In the data rows, the value 128 means zero.
Every row has a hidden score. In each pair, how much higher is the second row's than the first's? 10 means about the same, 20 much higher and 0 much lower. The score is a weighted sum of the row's numbers plus the product of two more (or one squared), each taken from its middle value.
[145 160 146 107 143 147 106 110 153 119 144 115 123 147 107 149 151 111 152 124 111]
[131 115  94 106 145 121 162 127 120 114 113 117 153  99 108 120 121 135 114 108 132] >> 9
[117 126 133 141 125 122 114 143 130 144 128 122 124 160 141 136 125 100 130 150 126]
[127  89  88 111 137 116 178 128 128  94 107 138 142  88 120  96 120 162 126  96 137] >> 8
[127 157 139 118 140 126 117 135 142 138 133 115 133 156 121 146 129 101 135 137 115]
[164 168 137 104 134 154 102 106 161 121 134 121 124 141  94 149 155 121 159 125 116] >> 12
[128  90  93 105 126 113 181 132 126  99 103 128 144  94 119 104 121 164 125  96 138]
[132 138 143 164 103 142  95 123 130 155 131 147 103 142 139 125 134 131 137 149 136] >> 13
[105 118 154 160 122 130 108 132 118 137 140 139 121 137 159 125 125 119 126 145 132]
[121 132 152 147 129 139 102 132 139 137 142 131 117 153 139 138 136 113 145 147 125] >> 9
[136 146 128 159  98 135  97 133 129 165 121 142 106 148 133 129 135 124 142 157 138]
[138 101 120 100 131 129 162 109 142  79 132 135 136  97 123 107 134 167 148  85 134] >> 1
[112 132 135 133 127 114 119 150 129 142 130 118 134 160 135 138 123  96 132 154 121]
[108 124  94 141 135 114 131 155 126 153 101 110 138 149 116 134 111  88 105 151 125] >> 12
[133 138 157 159 108 155  92 109 130 143 149 158  94 127 149 131 141 145 134 143 136]
[161 167 123 107 130 138 108 125 150 138 124 124 123 147  92 144 147 120 151 136 117] >> 11
[143 144 136  95 142 134 135 113 141 107 139 117 146 125 113 140 141 126 145 106 117]
[119 119 170 150 118 140 106 117 114 131 153 148 108 118 165 128 135 151 123 135 134] >> 9
[176 138 136 107 123 161 126  88 158  96 142 137 121 101  97 127 157 167 166  92 132]
[128 138 152 148 127 150  93 122 150 136 144 129 100 156 129 146 140 104 147 143 124] >> 10
[134 136 170 153 109 153  95 102 123 136 145 156  98 115 147 128 138 154 132 133 137]
[118 124 166 160 116 148 100 117 131 135 147 140 105 135 153 133 136 128 135 144 136] >> 11
[140 138 160 159 105 149  95 112 120 142 147 156  98 121 149 124 139 154 133 137 139]
[116 121  94 141 133 110 132 158 125 154 110 112 139 150 123 127 108  84 106 151 129] >> 9
[121 128 161 156 121 142  95 121 135 141 146 137 108 144 146 135 134 120 139 144 132]
[ 98 113  97 155 131 114 127 157 117 159 105 122 129 145 133 125 103  94 102 160 133] >> 10
[156 120 141 106 138 162 134  80 154  74 143 134 122  90 112 126 155 168 165  84 135]
[137 135 170 154 117 157  94  99 118 133 151 157  97 115 153 130 144 155 135 130 135] >> 11
[119 131 149 153 126 141 100 129 134 143 144 131 118 146 143 135 136 104 136 147 129]
[152 169 115 116 115 133 108 134 147 150 118 122 128 160  96 141 144 113 144 142 124] >> 13
[111 111 149 153 117 118 123 138 107 140 143 141 120 131 170 114 119 134 122 145 133]
[115 131 102 106 141  93 153 158 115 136 109 110 151 159 117 130 112 109 113 133 116] >> 9
[131 135 121  99 138 107 154 135 128 113 128 116 157 124 117 129 125 130 124 115 117]
[126 120 175 157 126 149 102 109 114 129 152 149  99 121 160 129 140 141 135 134 128] >> 9
[148 159 147 103 141 153 114 100 158 106 147 124 130 132 104 151 152 121 159 112 115]
[129 127 172 155 119 152  98 105 119 131 152 142 106 120 159 131 139 146 134 135 136] >> 6
[111 110 168 134 118 105 136 129  81 133 148 150 127 101 178 115 115 157  95 129 124]
[ 93 103 106 160 123 109 135 161 105 160  95 127 125 135 151 114  97 106  96 160 137] >> 13
[150 141 177 140 114 153 104  95 111 130 156 161  98 105 152 129 146 170 123 127 130]
[170 156 144 102 133 169 120  83 164  92 147 136 121 107  95 139 162 151 163  85 126] >> 12
[131 106  87 107 142 128 163 120 121 106 114 130 142 101 108 117 124 144 119  98 140]
[128 132 161 161 119 156  85 112 135 139 147 147  94 144 144 135 138 124 146 142 134] >> 11
[ 89 120 104 143 123  93 139 171 108 154 105 115 140 161 136 123 103  98 100 161 121]
[176 139 114 105 111 143 138 104 149 107 115 132 132 101  98 120 152 173 156  91 134] >> 11
[ 89 104 125 156 116  89 143 161  85 155 119 136 130 132 170 108  97 128  94 155 133]
[105 102 132 143 118  97 149 143  72 143 127 144 139  97 172 105  94 157  78 139 132] >> 4
[100 112  95 148 128 107 133 159 117 160 104 115 131 152 130 124  97  95 105 161 136]
[ 99  90 109 165 123 127 126 130  96 147 121 143 114 100 156 116 104 131  91 146 156] >> 8
[159 169 144 113 130 156 100 106 160 123 143 122 120 147 100 156 151 114 159 126 122]
[146 121 131  94 137 131 153 106 148  88 138 125 145 100 119 123 143 157 142  90 134] >> 7
[126 133  93 101 140 109 163 140 121 114 111 115 153 110 112 120 116 129 115 109 125]
[ 93  99 106 162 124 113 128 155 113 158 107 125 113 136 141 120 105  96 103 158 141] >> 11
[168 159 149 110 147 151 101 111 151 121 143 115 129 147 105 153 147 110 155 120 112]
[147 155 124 140 110 137  95 135 146 178 117 127 111 168 108 142 142 116 146 150 125] >> 10
[157 172 118 114 119 135 112 128 149 143 122 119 129 150  99 146 144 121 147 133 120]
[ 93 111 107 158 113  90 136 168 106 160 109 125 131 144 152 117  98 109  97 161 130] >> 9
[105 108  90 154 136 125 120 146 125 157 107 119 122 145 124 130 111  88 105 149 142]
[108  97 133 148 126 127 135 128  78 137 126 146 120  89 161 114 111 149  83 132 146] >> 13
[ 90  93 114 164 126 115 131 150  96 157 105 133 120 127 153 115 100 116  96 157 139]
[160 163 147 107 141 160 102  99 163 116 144 120 124 143  96 147 149 120 160 119 117] >> 18
[134 115 111  91 133  99 173 135 121 104 119 123 153 102 122 114 121 151 115 100 123]
[109 119  93 142 132 115 129 153 124 155 103 110 131 145 118 130 112  90 110 153 136] >> 12
[181 153 140  92 130 165 120  86 156 100 139 131 115 108  95 141 164 162 164  99 124]
[125 122 102 102 141 109 171 137 122 111 113 119 155 111 118 116 117 136 113 108 124] >> 11
[ 96  96 101 163 122 121 127 151 113 159 108 126 117 132 143 120 104 103  99 157 147]
[ 94 110 108 154 116  92 141 167 103 160 108 121 135 148 151 118 100 108 101 163 123] >> 8
[160 140 144 100 142 166 131  87 160  78 146 131 122  97 107 133 155 159 165  87 129]
[ 95  92 129 153 117  98 145 149  80 147 118 145 130 110 170 105 102 141  85 146 136] >> 13
[136 141 148 149 128 155  86 119 152 136 138 133 106 158 126 146 146 110 151 147 129]
[102 109 138 155 113  99 137 156  97 149 134 139 128 138 168 114 104 126 102 153 128] >> 10
[101  91 105 166 123 127 121 144 111 156 117 129 116 129 140 124 106 103 103 153 151]
[ 97 110 125 154 119  93 130 165 109 161 122 130 127 152 156 119 102 111 109 159 128] >> 8
[114 120  88 129 145 124 127 145 128 148 102 107 129 138 104 136 115  87 113 145 132]
[126 133 144 133 141 128 107 136 141 137 138 123 126 158 130 143 133  99 141 147 122] >> 9
[134 149 146 138 133 146  92 123 149 134 143 126 120 157 123 147 139 100 148 143 120]
[139 134 162 152 105 151 104 106 117 143 141 158  98 118 151 124 137 157 127 138 135] >> 8
[123 129  99 103 141 103 161 144 123 121 118 113 157 121 112 123 115 125 114 122 119]
[156 168 131 129 122 143  94 124 154 147 128 125 120 160 101 150 144 113 148 143 118] >> 11
[118 116 166 146 117 133 111 121 104 130 151 148 113 116 170 122 126 146 122 132 133]
[107 125 136 142 117 109 124 142 116 146 127 125 126 155 150 126 118 106 123 155 129] >> 12
[131 125 183 141 126 145 104  99 104 120 159 155 107 100 165 129 140 155 122 121 128]
[102 121 106 137 125  89 141 171 115 154 110 118 143 155 136 125 109  96 109 158 117] >> 10
[128 105 113  98 130 109 175 125 126  93 121 129 149  97 123 109 122 167 129  94 132]
[111 138 115 134 131  93 141 165 117 142 120 113 152 156 127 132 108  98 120 144 114] >> 14
[169 175 137 104 139 162 102 100 170 117 144 125 124 139  93 152 157 120 156 115 121]
[153 121 143 101 133 151 141  93 153  75 144 130 126  94 116 123 150 163 160  86 127] >> 8
[117 141 127 124 130 104 127 152 132 142 133 117 144 159 126 139 123  97 125 144 112]
[139 104 125  99 130 128 163 114 139  82 133 132 140  92 122 111 133 163 144  87 129] >> 8
[149 111 134  98 135 148 149  99 150  77 139 135 130  94 113 119 150 166 157  78 130]
[156 183 148 107 145 157 110  99 158 109 145 119 125 154 106 150 153 121 152 112 118] >> 12
[156 165 133 120 133 151  92 117 162 138 136 125 111 155 100 151 149 109 155 136 117]
[171 144 140 102 132 170 122  78 157  90 141 137 119 102  99 135 160 159 167  88 130] >> 9
[114 127 143 145 132 126 114 141 130 140 131 125 121 154 145 134 121 103 128 151 122]
[148 162 135 130 126 155  87 119 160 141 133 129 116 161 104 149 145 105 153 144 120] >> 15
[173 141 144 101 138 174 123  80 161  85 150 136 117 109  99 136 165 162 166  88 130]
[150 164 133 131 122 148  88 126 155 145 128 127 124 170 107 144 146 109 151 143 118] >> 14
[ 62 119 101 149 130  95 138 169 107 159 115 119 139 155 140 119 105  95  99 163 126]
[134 117  90 109 152 137 146 115 132 113 113 110 140 101  97 130 126 122 123 107 143] >> 5
[ 96 114  99 157 124 101 134 170 112 160 107 119 133 147 140 121  97 103 104 159 132]
[ 86 108 121 156 119  93 138 168 104 158 111 126 139 143 156 111  96 110  99 158 130] >> 10
[107 120 157 154 114 128 116 130 118 139 135 140 116 133 161 127 120 125 124 144 129]
[141 137 163 152 105 149 100 107 107 141 147 161 102 125 151 126 137 168 124 129 136] >> 12
[ 90 102 133 145 118  96 150 145  73 141 125 146 130 117 172 104 100 152  77 138 129]
[170 124 111 108 107 157 138  97 154  98 125 141 117 100  98 115 161 180 165  89 138] >> 12
[170 162 122  98 122 148 121 106 151 116 129 129 126 123  90 132 157 146 152 107 120]
[137 113  87 104 143 135 149 114 132 114 112 106 141 100  98 128 117 124 120 106 135] >> 15
[ 93 102 146 152 111  95 140 150  89 144 127 140 129 112 176 110 104 137  97 143 130]
[127 133 165 160 118 157  95 109 130 133 147 138 100 134 154 134 140 136 139 141 140] >> 10
[170 166 122 101 121 148 122 111 150 122 125 124 129 131  87 139 151 140 152 110 117]
[107 105 129 153 126 124 132 123  80 142 130 146 116  90 159 114 110 146  85 134 147] >> 9
[ 99 108 118 154 112  90 136 167  99 155 115 129 131 145 159 111  93 111  96 160 130]
[130 145 136 109 139 106 132 130 133 125 131 112 152 143 117 141 129 106 131 127 115] >> 6
[134 137 148 164 103 151  88 117 133 148 134 144  95 138 140 131 140 134 141 149 136]
[127  96  95 103 130 112 182 132 123  98 110 128 147  91 118 107 118 156 115 101 135] >> 8
[143 137 140  93 143 140 139 104 148  94 139 124 134 112 116 134 144 137 148  95 116]
[112 130  94 131 140 106 140 158 120 149 104 107 149 145 117 130 106  93 105 153 137] >> 15
[140 136 164 152 108 155  94 107 127 142 146 153  99 123 150 127 142 144 137 139 135]
[101  94 120 155 115 127 128 127  87 145 126 143 120 100 159 116 107 138  89 131 156] >> 12
[136 138 131 161  94 130 101 136 121 163 120 143  97 142 139 125 121 133 132 154 136]
[159 171 130 117 124 145 101 122 156 142 121 121 121 158  96 151 150 114 153 135 115] >> 5
[169 174 142 108 137 157 104  98 163 114 139 122 123 139  95 155 154 123 160 115 117]
[152 161 147 118 143 157  97 109 158 120 139 119 125 150 104 152 152 108 154 123 117] >> 11
[151 106 139 102 134 163 140  89 163  70 139 137 112  97 114 119 158 169 168  78 135]
[143 149 142 109 144 137 120 120 148 117 138 117 134 152 110 150 143 110 142 126 107] >> 13
[174 146 131  99 123 161 122  90 155 101 135 134 125 106  95 133 155 164 158  85 125]
[ 96 103 150 152 116  92 145 152  83 146 123 139 130 128 173 107 105 138  94 147 130] >> 16
[137 138 144 161  99 145  91 125 130 158 131 144  98 146 139 132 135 128 138 150 136]
[114 123  89 129 144 111 135 153 123 148 106 106 137 142 110 131 113  92 115 142 127] >> 6
[140 136 142  95 143 125 140 118 135 105 141 119 145 122 114 133 135 132 137 103 112]
[125 114 101 104 135 118 165 126 128 107 114 118 147  96 109 119 120 141 116  99 134] >> 11
[124 128 170 156 121 151  98 114 125 134 150 145 101 129 154 129 139 136 140 142 137]
[ 98 117 111 150 122  93 139 167 110 159 107 122 147 153 145 119 101 102 104 159 126] >> 11
[132  93  85 108 144 140 165 111 132  99 107 124 136  82 106 113 119 148 117  96 148]
[ 94 112 104 155 124 100 135 166 109 159 107 118 135 147 141 117 103 101 104 159 132] >> 12
[170 163 137 100 136 165 101  96 157 107 146 128 124 122  91 143 158 145 159 106 121]
[ 98 113  98 159 127 107 131 159 117 158 107 106 132 148 133 125  99  89 102 165 130] >> 14
[158 162 144 107 138 161 102 101 159 112 143 124 122 137  97 153 158 115 159 106 119]
[122 114  94 104 137 116 166 127 122 113 109 130 151 103 112 116 120 137 117 105 132] >> 8
[161 164 149 108 143 158 104 103 160 115 145 121 124 140  97 152 145 115 160 115 118]
[101 119 130 148 123  98 131 160 110 152 123 126 136 156 147 122 106 106 117 152 120] >> 8
[132 132 166 158 113 158  88 105 124 136 149 148  90 132 151 131 140 140 134 143 134]
[140 152 143 154 112 149  88 122 152 148 128 136 106 154 124 140 138 113 159 151 128] >> 13
[114 119 171 147 122 127 120 116  96 127 152 150 113 110 168 121 126 150 110 132 130]
[133 126 182 147 120 153  97  99 112 122 158 155 101 113 161 130 141 153 129 127 137] >> 14
[144 155 137 146 125 155  87 118 155 141 138 129 110 159 121 149 157 103 155 137 128]
[ 98 104 138 146 120  97 150 146  78 145 121 147 133 104 172 104 108 153  76 136 137] >> 15
[129 129 116  92 131 104 164 135 123 111 123 116 155 116 120 123 120 134 125 109 115]
[142 137 126  94 149 114 153 128 130 109 130 114 149 122 119 131 127 133 130 103 118] >> 10
[126 137 113 100 139  98 149 149 120 127 120 115 160 139 118 129 114 118 115 124 114]
[125 121  96  95 133 101 170 140 120 113 119 125 151 106 119 116 119 139 117 104 121] >> 8
[100  97 141 144 123 103 145 141  75 143 128 149 133 101 170 106 101 147  78 140 133]
[118 121 166 156 121 140 104 118 122 133 144 143 109 128 163 127 132 121 131 141 135] >> 14
[ 98 109  93 157 133 121 119 148 129 155 108 124 121 140 127 132 102  89 113 157 145]
[142 130 137  93 141 124 152 108 134  90 138 122 142 104 117 127 144 151 142  92 125] >> 8
[ 95  96 112 169 118 118 132 145 101 159 114 134 116 112 151 116  97 114  95 155 148]
[136 146 137 156 106 154  86 115 140 146 132 134 101 149 130 138 143 117 144 151 132] >> 12
[137 150 148 135 140 147  89 122 154 132 141 123 117 159 121 149 138 102 148 140 119]
[176 149 147 100 134 168 120  87 162  98 145 136 121 112  96 139 168 154 166  95 121] >> 8
[143 106 127 101 133 136 160 108 140  80 138 129 136  90 124 112 137 167 155  86 133]
[ 91 100 105 156 121 109 132 156 105 158 107 129 121 137 150 117  91 106  96 157 141] >> 13
[129 118  92 106 148 124 155 126 127 118 112 115 145 109 105 122 119 133 114 110 132]
[ 90 109 108 157 115  91 138 170 101 157 111 124 128 146 151 113 107 106 103 161 131] >> 15
[ 95 100 102 171 129 123 127 146 112 158 103 124 121 133 142 122 106 100 101 158 149]
[124 122  90 113 147 128 137 130 131 133 111 114 142 120 101 136 122 106 117 124 136] >> 9
[133 129 181 157 121 153 102  97 116 128 151 157 102 121 161 131 142 152 128 129 132]
[129  87  89 112 131 120 179 118 125  97 106 126 145  87 117  98 118 162 124  90 138] >> 8
[106 122 138 149 123 113 119 147 117 142 133 130 124 147 152 127 115 121 127 150 127]
[101  95 126 153 126 127 130 126  84 146 122 148 116  93 157 112 110 141  75 135 151] >> 13
[ 86 106 126 159 108  92 144 159  89 155 120 132 134 123 169 105  97 128  92 151 126]
[101 119 131 149 118 102 128 157 113 150 124 125 130 153 151 122 112 110 117 156 126] >> 10
[141 153 134 109 145 140 111 118 152 122 139 108 132 142 112 150 143 111 142 125 115]
[111 112 171 141 118 123 124 127  97 130 150 152 121 111 169 120 124 152 103 133 130] >> 7
[173 118 130 116 124 174 128  78 168  80 132 146 112  94 101 123 163 176 171  82 141]
[104 110  94 156 132 112 128 158 119 155 103 119 127 147 131 124 107  90 103 158 137] >> 12
[176 155 139  99 131 163 119  90 162 102 141 130 121 113 101 140 158 153 157  97 121]
[ 95  96 125 162 122 113 137 137  90 148 121 144 118 103 161 111 102 140  82 144 147] >> 9
[168 155 145  99 139 168 123  80 158  86 143 130 120 108 101 138 160 157 165  86 126]
[104 113 157 141 114  96 148 139  77 135 135 149 133 109 176 113 109 158  90 133 125] >> 13
[127 145 132 112 139 110 132 142 128 131 134 106 148 152 122 141 125 103 131 135 112]
[115 124  88 125 144 116 135 147 128 142 104 109 141 139 108 133 111  92 111 139 131] >> 11
[132 146 149 141 141 155  97 119 154 140 141 124 114 154 121 148 145 103 150 140 124]
[130 147 121 112 140 121 129 137 137 134 129 108 143 146 117 143 139 105 136 135 113] >> 8
[101 114 133 150 121 100 127 158 112 149 129 126 129 149 154 122 113 111 110 157 124]
[105 133  94 127 132  92 144 168 117 150 109 110 152 152 125 127 106 100 108 148 116] >> 11
[148 159 142 108 146 147 109 116 152 116 140 117 130 149 107 150 156 108 149 116 116]
[154 161 145  99 141 154 112 104 154 104 145 125 133 131 104 152 153 125 154 110 118] >> 10
[131 103  92 106 147 134 159 119 129 103 114 122 139  95 105 119 121 148 123 100 142]
[143 145 133  96 141 126 138 120 136 106 139 118 146 124 113 134 121 126 144 108 116] >> 13
[151 162 148 113 140 153  99 112 159 123 148 119 130 147 104 153 150 113 157 122 112]
[149 163 143 128 140 155  90 115 161 133 139 123 111 159 105 155 152 105 159 140 120] >> 2
[124 135 107 104 139  92 154 155 120 135 116 110 158 143 117 129 111 115 107 128 113]
[106 108 150 141 117  96 147 145  76 136 136 145 135 110 176 108 108 158  94 140 125] >> 11
[145 157 143 103 143 140 116 119 146 111 136 115 131 147 110 147 143 112 142 117 112]
[153 164 140 119 134 157  90 112 162 135 138 125 114 155 102 157 155 109 161 134 115] >> 10
[107 122 160 157 118 120 121 137 111 138 148 139 126 126 164 122 121 127 121 143 132]
[130 137 156 160 114 156  84 114 145 142 138 140 100 149 135 137 135 120 143 146 135] >> 12
[175 127 113 107 113 157 136  92 158  94 125 143 120  95  97 119 153 179 164  91 139]
[104 127 111 140 127  94 135 165 121 153 114 112 143 162 138 131 113  98 113 154 120] >> 9
[113 115 168 151 122 134 114 121 108 131 148 154 110 119 168 123 123 134 122 137 134]
[ 98 116 101 155 129 106 131 161 110 161 107 117 127 146 135 124 106  96  97 158 132] >> 6
[138 134 157 160 108 156  94 109 123 147 145 152  95 124 149 129 137 146 135 143 134]
[145 118 132 103 135 137 154 103 140  82 136 123 142  94 119 120 139 161 148  86 131] >> 11
[144 134 147 141  98 134 111 115 103 148 131 159 109 109 152 120 137 179 117 134 131]
[122 139 116 112 136  95 147 155 124 136 118 105 155 145 121 132 119 105 108 134 110] >> 10
[ 91 113 117 148 121  91 135 173 108 158 103 120 140 155 146 118  98 104 104 157 126]
[127 166 107  98 138 102 153 140 123 115 122 117 154 129 119 131 116 120 124 114 113] >> 10
[107 108  95 159 138 128 118 144 121 159 109 114 119 132 124 132 109  94 112 154 144]
[147 148 140  94 145 142 130 108 144  96 146 123 131 125 110 141 141 133 151 108 117] >> 8
[ 90 100 121 162 118 102 139 155  93 159 112 141 123 127 161 109  96 123  87 154 140]
[174 160 133 104 123 160 120  94 159 102 139 135 118 109  95 137 159 156 168  93 128] >> 8
[134 151 130 104 140 122 126 132 135 123 136 114 142 143 115 145 132 110 137 128 113]
[137 135 149 151  95 128 106 122 102 158 129 157 104 115 151 121 130 161 121 141 130] >> 13
[125 127  90 112 143 120 140 143 125 133 111 103 141 130 105 134 116 103 116 131 128]
[143 137 172 154 109 155  97 100 114 138 149 158 103 112 152 126 148 158 132 132 135] >> 12
[ 93 125 106 142 125  89 139 172 116 156 109 119 139 163 140 121 105  97 106 156 124]
[126 125 101  98 142 109 164 137 120 117 106 113 153 112 111 121 112 132 114 112 122] >> 6
[128 146 125 106 142 109 136 142 128 123 129 116 147 146 117 133 127 106 130 129 111]
[112 128  88 124 138 108 133 153 123 146 110 112 141 145 113 123 114  89 108 143 127] >> 11
[127 128 110  96 135  97 164 146 125 113 125 118 157 116 119 121 118 133 118 106 118]
[ 98  91 110 171 130 116 128 146 102 153 114 134 122 126 151 117 105 113 108 153 152] >> 15
[163 174 116 113 117 133 112 135 140 142 124 121 131 148  91 144 144 117 147 129 117]
[118 134 106 113 138  91 149 160 116 139 115 110 155 150 117 130 110 104 109 136 112] >> 6
[105 111 156 153 117 116 126 138 106 145 139 134 115 128 166 120 118 130 118 151 139]
[ 98 125 112 140 124  93 136 172 119 154 111 115 138 156 140 123 111  99 116 156 129] >> 13
[ 93 110 101 157 122  99 135 166 114 164 106 123 131 144 145 117 101 100 100 160 136]
[ 98 109  98 152 133 113 129 161 115 159 107 117 129 141 133 124 106  95 105 160 137] >> 9
[126  97  97 107 129 111 182 131 121 101 108 126 146  94 119 103 118 158 121 105 135]
[127 129 179 150 120 157  97 100 116 124 155 155 102 109 161 129 140 154 130 130 133] >> 10
[137 142 140 153 119 155  85 117 153 144 134 130 101 156 123 146 144 110 158 142 127]
[114 136 128 136 126 106 124 155 119 143 123 119 139 159 138 132 116 101 122 151 118] >> 11
[135 142 152 150 123 153  90 120 149 137 138 127 109 161 131 143 144 103 150 150 125]
[164 169 117 107 121 140 112 122 148 132 121 125 129 151  91 144 149 127 150 123 117] >> 10
[113 114  92 148 138 117 126 156 126 153 104 113 138 147 119 132 109  89 113 151 134]
[149 119 135  97 137 138 151 106 145  82 134 129 134 103 115 125 146 168 152  89 127] >> 5
